[[  90.91  -56.22  -34.56 -177.90   11.89  140.50  -70.77 -177.15 -166.44
   -46.83   33.21]
 [  40.58  -39.81  -38.58 -190.84   22.96   81.84  -62.11 -122.61  -78.44
   -37.09   24.10]
 [  36.97  -70.96  -92.93  -38.50  -47.52  -17.94  -15.99 -109.52 -101.73
    26.55 -113.61]
 [  24.76  -29.93  -95.81   -1.66  -29.42   95.24 -131.57 -218.48 -174.49
   -54.00  -68.48]
 [  -1.74  -23.00    5.29 -228.62   48.10   69.49   23.36  -51.82  -57.47
   -56.44   58.55]
 [-190.01  -23.68    9.33  -40.35  -54.84 -250.46   20.61  213.21  166.76
   -51.05  -25.94]
 [ -89.69  -18.39  -42.30   -1.04  -24.19 -103.84   61.31   45.53  -11.90
   -42.74  -69.80]
 [ -62.52  -62.28  -66.64   52.23  -97.24  -99.27  -61.63  -43.75  -49.85
   -27.35 -103.34]
 [ -62.85  -52.97 -109.05   62.94  -86.97 -128.59  -57.35  -46.59  -15.86
    18.88 -174.04]
 [ -75.73  -62.99   10.34  -60.09  -86.26  -47.04 -151.35  -38.82  -22.46
  -109.25   41.83]
 [  -3.48  -19.13 -126.24   10.73   -6.30  -64.50    3.90  -43.36  -44.02
    32.39 -160.57]
 [  26.66  -39.58  -63.95 -141.60   10.08   35.02  -20.79  -99.48  -65.22
    -4.18  -45.27]]
The entry just left of -6.30 -> 10.73
What is the entry just left of the largest entry?
Answer: 20.61
The entry just right of -11.90 is -42.74
The largest entry is 213.21
The minimum -> -250.46
What is the entry just right of -24.19?
Answer: -103.84
What is the entry just left of -78.44?
Answer: -122.61
What is the entry just left of -62.99?
Answer: -75.73
The entry just right of -70.96 -> -92.93
The entry just right of the largest entry: 166.76
What is the entry just left of 24.10?
Answer: -37.09
The entry just left of the smallest entry is -54.84

data =
[[  0.315  10.498 -21.880 -30.921  -4.313  27.775  -4.297 -19.535  12.996
   17.605 -28.392  11.194  20.277  -0.259 -31.002  18.776]
 [-17.369  27.332   2.449  16.013 -16.278  14.547  29.346  29.071   0.586
   -0.562  29.970   5.885  21.801   5.268   4.201  29.888]
 [-13.210  24.672  -7.630   3.128 -16.645  -1.096 -14.012  -0.191  13.977
  -10.558 -29.588  -1.273  11.869 -11.537 -30.949  23.944]
 [ 11.931 -23.182 -29.669  24.683  31.111   5.876 -30.868  30.030   1.694
  -25.546  28.122   4.593  25.983   9.443 -30.695 -23.557]
 [ -3.319 -17.132  -1.083 -19.327  12.058   4.781  -3.526  12.353   7.412
    4.731   0.530  14.168 -22.572  -5.911 -29.767  -9.713]
 [ 29.541  -2.642  28.223 -20.947 -19.985 -17.856 -26.928 -25.210  -1.734
  -17.552  -8.377  -3.563  11.669 -10.932 -25.751  27.087]
 [ 30.551 -14.055  22.623  -0.121  -8.219  -8.711  -7.210   0.600  -5.101
   -4.803  14.121 -17.532  -5.755  -6.922  21.723  16.238]
 [-20.422 -16.811  30.761 -10.085  18.365  14.147   9.153  24.335 -30.307
  -24.474 -17.100 -14.924  -5.373   1.051  19.425   6.937]
 [ -7.363  26.674   3.269   9.173   1.532  -3.971  13.404   3.345 -15.724
  -24.220  25.142  -8.252 -12.517  -4.722   4.871 -27.145]
 [ 12.853  28.361   8.281 -11.188  16.419  10.040   9.375   0.944 -25.238
   28.767  25.890   8.242 -10.681  -0.382  -0.713  11.321]
 [ 16.736   9.014 -28.024 -25.269  22.526   0.009  -2.019  -5.801 -14.410
  -15.323   6.363  26.909  -2.271  12.947  14.576  25.942]]
The entry just left of 23.944 -> -30.949
The entry just left of 1.051 is -5.373
The entry just left of 12.996?
A: -19.535
The entry just right of -3.319: -17.132
The entry just right of the largest entry?
A: 5.876
The entry just left of -1.096 -> -16.645
The entry just left of the smallest entry?
A: -0.259
The minimum?
A: -31.002
The entry just left of -28.024 -> 9.014
The entry just right of -4.313?
A: 27.775
The largest entry?
A: 31.111
The entry just right of -30.695: -23.557
The entry just right of the smallest entry: 18.776
The entry just left of 28.223?
A: -2.642
